One turn moves each row of this set onto another row. After a few examples, where does it send each row asked below?
z_655: -114 55 -72 -109 -17 -96 -51 109 -117 35 392 29 230 125 31 -134 -299
z_347: -57 -27 20 91 -55 -114 -84 30 -121 -40 398 70 142 156 38 -205 -304
z_215: 70 -92 -238 185 -154 -118 -110 -196 -484 -43 -135 -28 109 154 245 -85 1
z_408: -76 -14 347 -80 -116 -127 -27 -46 -209 17 -21 75 47 32 41 32 -121
z_509: 45 -19 -167 -74 -216 -97 -239 -62 -504 130 -148 23 50 31 248 -75 30
z_897: -112 5 89 48 -23 -100 12 -134 216 -80 286 112 178 48 192 -3 236
z_306: -130 29 106 -36 31 -134 202 -111 -176 -114 -14 -56 269 157 29 142 -153
z_515: 130 -32 -246 89 -237 -24 -210 -226 249 1 -63 -85 139 155 232 -217 -26
z_674: -18 19 -167 -182 -116 -107 -50 -228 -439 -2 72 353 283 60 237 -12 -182
z_472: -80 -13 -57 77 -11 -111 -18 21 -112 -64 402 29 209 186 32 -168 -314
z_73: 177 -46 -316 126 -251 -121 -227 -167 41 -91 23 -106 107 17 218 -52 287
z_501: -96 33 0 -102 -55 -94 -115 116 -127 64 391 64 160 96 33 -163 -293
z_873: -84 -40 203 119 -12 -145 154 -161 -184 -159 -6 -13 174 172 39 70 -153
z_199: 18 -34 -130 -37 -128 -120 -50 -291 -441 -66 79 367 241 95 241 -55 -188
z_587: -1 -15 -182 -62 -102 -116 -11 -289 -435 -77 78 341 291 108 242 -30 -191
z_676: 179 -36 -270 56 -288 -117 -292 -129 31 -31 18 -79 67 -28 220 -63 295
z_963: -132 31 45 14 -3 -98 41 -126 219 -76 281 89 224 56 184 23 233
z_323: 14 -27 -105 -87 -149 -114 -87 -260 -445 -26 76 388 214 64 245 -60 -181
z_578: -108 34 -95 -20 10 -105 -5 58 -115 -30 394 9 258 168 31 -130 -311
z_454: 158 9 -295 -51 -277 -110 -296 -81 32 16 11 -88 90 -58 215 -29 301
z_279: 131 37 -366 -94 -243 -106 -239 -70 41 8 15 -125 158 -40 214 11 295
z_850: -6 33 -370 -83 -99 -97 -53 -94 -477 47 -144 -90 242 120 233 18 2
z_752: -4 -3 -124 -157 -142 -107 -91 -231 -445 8 75 376 240 49 240 -41 -176
z_157: 101 5 -329 43 -191 -25 -146 -219 256 -11 -65 -130 216 175 229 -166 -30
z_819: -121 31 117 -49 -47 -90 -39 -84 204 -10 279 132 156 -1 189 0 247
z_905: -144 52 36 -57 -4 -92 32 -92 214 -42 276 89 231 33 187 43 237
z_350: 106 30 -220 -110 -276 -9 -286 -131 239 125 -74 -62 122 70 233 -195 -7
z_498: 2 38 -281 -165 -157 -89 -159 -40 -487 135 -150 -38 162 49 240 -10 23
z_550: -125 57 251 -232 -72 -115 20 10 -204 60 -27 26 139 24 33 106 -119
z_415: -109 6 124 19 -51 -95 -32 -114 211 -45 280 134 145 21 193 -15 246
z_101: 76 66 -301 -161 -225 -8 -219 -121 245 116 -73 -108 203 89 226 -149 -13
z_921: -66 -8 46 -4 -78 -107 -132 78 -130 27 394 91 116 112 41 -203 -295
z_333: 131 -17 -192 13 -280 -21 -279 -185 239 70 -69 -52 91 98 236 -229 -11
z_719: -17 7 -200 -133 -95 -108 -14 -259 -435 -43 76 333 311 90 240 -7 -185
z_684: -155 78 130 -208 2 -119 138 -20 -188 -4 -27 -41 254 85 29 159 -137
z_250: -142 57 72 -91 -29 -88 -11 -73 213 -7 277 106 197 5 187 29 246
z_243: 155 -13 -389 84 -213 -123 -168 -159 51 -102 22 -145 178 36 212 -6 284
z_997: 78 -84 -145 102 -217 -106 -211 -143 -499 43 -142 25 24 85 251 -115 18
z_180: 74 52 -358 -83 -185 -14 -152 -163 258 49 -66 -138 249 140 223 -135 -27
z_806: -58 -61 321 92 -83 -141 35 -129 -198 -86 -15 55 62 108 41 20 -135
z_632: 132 26 -419 -25 -204 -117 -174 -114 52 -48 17 -153 206 9 211 20 284
z_760: 25 -32 -351 94 -98 -111 -28 -172 -473 -45 -137 -85 218 174 237 -17 -7

z_550 turns into -> z_684
z_279 turns into -> z_632
z_199 turns into -> z_323
Now find these:
z_350 turns into -> z_101
z_997 turns into -> z_509
z_963 turns into -> z_897
z_655 turns into -> z_578

One turn moves each row of this set onto another row. After a few examples, where does it send each row asked below?
z_909: -80 -34 62 -51 -152 -178 -87 196 -272 177 153 -197 4 16 -155 -143 -152 -82 33 -286 -135 -71 -29 -179 -112 -148 110
z_184: -60 212 160 -103 -88 -258 -253 81 -15 159 -25 -206 -168 91 -124 -68 -4 12 -85 22 -59 -160 -88 136 -322 -171 -56
z_712: 26 166 67 210 -31 44 264 -49 306 -81 -337 145 -107 -80 92 -18 27 -19 -121 76 225 -11 79 37 -136 43 94
z_480: 206 12 175 43 173 51 123 -191 141 12 -147 -32 -47 222 93 -45 91 98 -192 230 19 -152 63 -21 -263 63 0
z_455: -83 -81 -355 94 -89 -92 -56 245 -111 -5 157 -13 50 -367 29 -128 -32 37 85 -222 82 -25 -40 -79 -76 -84 186
z_514: -36 20 64 -52 -148 -191 60 220 -250 36 206 -101 70 -16 -128 -32 -254 -31 112 -202 -104 -35 166 -217 -67 -174 195
z_976: -71 60 -164 -69 -49 -120 -251 67 209 -19 75 -82 -98 -358 -4 -61 -29 189 8 72 169 -124 -47 145 -211 -123 -206
z_189: 103 -25 254 -126 63 -38 129 74 -242 -27 -175 -154 89 398 -62 -107 25 -95 16 -96 47 -145 -80 59 68 84 -4
z_492: -126 217 130 -145 -79 -205 -153 88 4 97 -101 -212 54 236 -175 -41 -149 57 -23 -18 -121 -279 -66 136 -234 -130 -47
z_789: 198 -80 4 1 -72 -41 166 62 -138 -30 75 92 191 46 -14 95 -72 -146 173 -217 283 -3 40 -144 236 79 195
z_393: 153 60 191 82 170 95 11 -90 109 -65 -104 -11 -191 178 157 38 200 51 -160 89 62 -217 -66 56 -162 103 -181
z_360: -64 -114 -242 3 -76 -125 -28 203 -61 -66 142 -91 35 -453 -43 -175 -127 164 114 -177 109 58 25 -27 -46 -169 8
z_404: -13 -90 -335 82 -80 -186 64 102 -89 -108 99 -47 -56 -461 134 -36 15 130 45 -74 51 76 -25 -121 -55 -82 126
z_265: 137 -11 -7 35 -204 -14 88 109 2 -72 -199 43 210 6 4 92 -211 -271 117 -7 247 61 57 -192 161 226 170
z_827: -159 142 197 -151 -124 -157 -167 104 75 106 -4 -264 -85 -22 -122 -112 -144 120 -26 -28 -20 -180 -36 156 -278 -218 -183
z_387: 159 -164 103 -201 -57 9 174 22 -235 72 -328 64 81 120 -59 -246 -133 -110 -37 -43 21 -26 -80 -82 194 104 82
z_619: 214 13 207 -58 83 124 60 -146 53 -100 -152 -55 -162 228 -154 -108 98 -88 -209 184 -43 -3 60 -153 -127 67 -59
z_695: -150 -110 112 -108 -111 -160 67 276 -125 30 134 -265 117 43 -124 -82 -119 -83 81 -187 -123 32 47 -210 -9 -238 123
z_627: 77 -5 -100 245 -96 74 296 -155 177 -85 -173 104 22 -164 165 167 -17 8 -97 147 258 -130 -56 1 -93 33 147
z_847: -38 171 -266 19 20 -141 -255 114 170 -2 56 1 -137 -274 64 -39 106 104 -25 96 170 -137 -56 177 -292 -91 0
z_885: 132 82 18 197 -71 203 156 -81 189 -64 -210 77 -79 -182 222 186 -87 -100 -116 89 198 86 -8 -115 -49 41 168
z_427: -174 108 244 -119 -46 -209 -132 209 82 121 -72 -148 -81 179 -72 -12 -91 8 -37 86 -89 -233 -62 44 -231 -210 -210
z_840: 51 -128 -315 8 35 -106 8 213 66 -31 114 -24 61 -405 57 -52 -37 76 94 -149 35 109 -10 -95 87 -215 134
z_715: 213 34 97 39 129 229 71 -76 56 -6 -290 -35 -77 188 119 -53 69 93 -201 187 1 49 -111 -99 -232 77 -55
z_409: 288 -95 159 -87 11 -159 182 2 -186 12 -257 -146 147 288 -85 -184 -73 -74 -12 26 -78 -112 33 -38 51 180 44
z_995: 222 -106 -119 53 -110 -64 241 -6 -86 14 -45 65 168 -61 -7 69 -230 -245 113 -28 207 -137 61 -186 215 184 109
z_652: -64 117 -249 -56 139 -147 -244 -67 205 55 -33 -77 -114 -197 120 -30 57 150 -76 121 74 -211 -129 106 -209 -27 -170
z_487: 185 -48 123 -113 85 -11 15 120 -153 47 -340 -11 171 333 -23 -190 -130 -75 24 57 61 13 -7 -125 12 224 -31
z_589: 135 -23 -175 -54 -227 104 204 31 153 30 -59 198 168 -45 9 14 -68 -133 101 -31 313 -69 17 -247 84 220 75
z_900: -98 -29 94 -115 -139 -106 -16 202 -150 72 209 -270 41 -79 -204 -175 -223 57 88 -245 -71 -14 78 -128 -132 -226 -23
z_606: 48 88 -228 -8 1 -142 -187 146 288 -11 -60 36 -111 -242 48 56 58 182 -21 149 57 -142 -171 134 -165 -149 -215
z_971: 176 3 -40 266 -83 6 164 -58 155 -143 -103 178 -60 -212 209 194 128 74 -20 -80 264 -24 -74 39 21 59 99

z_900 turns into -> z_360
z_487 turns into -> z_265
z_514 turns into -> z_404
Now find these:
z_409 turns into -> z_995
z_847 turns into -> z_184
z_427 turns into -> z_695
z_712 turns into -> z_619
z_971 turns into -> z_393

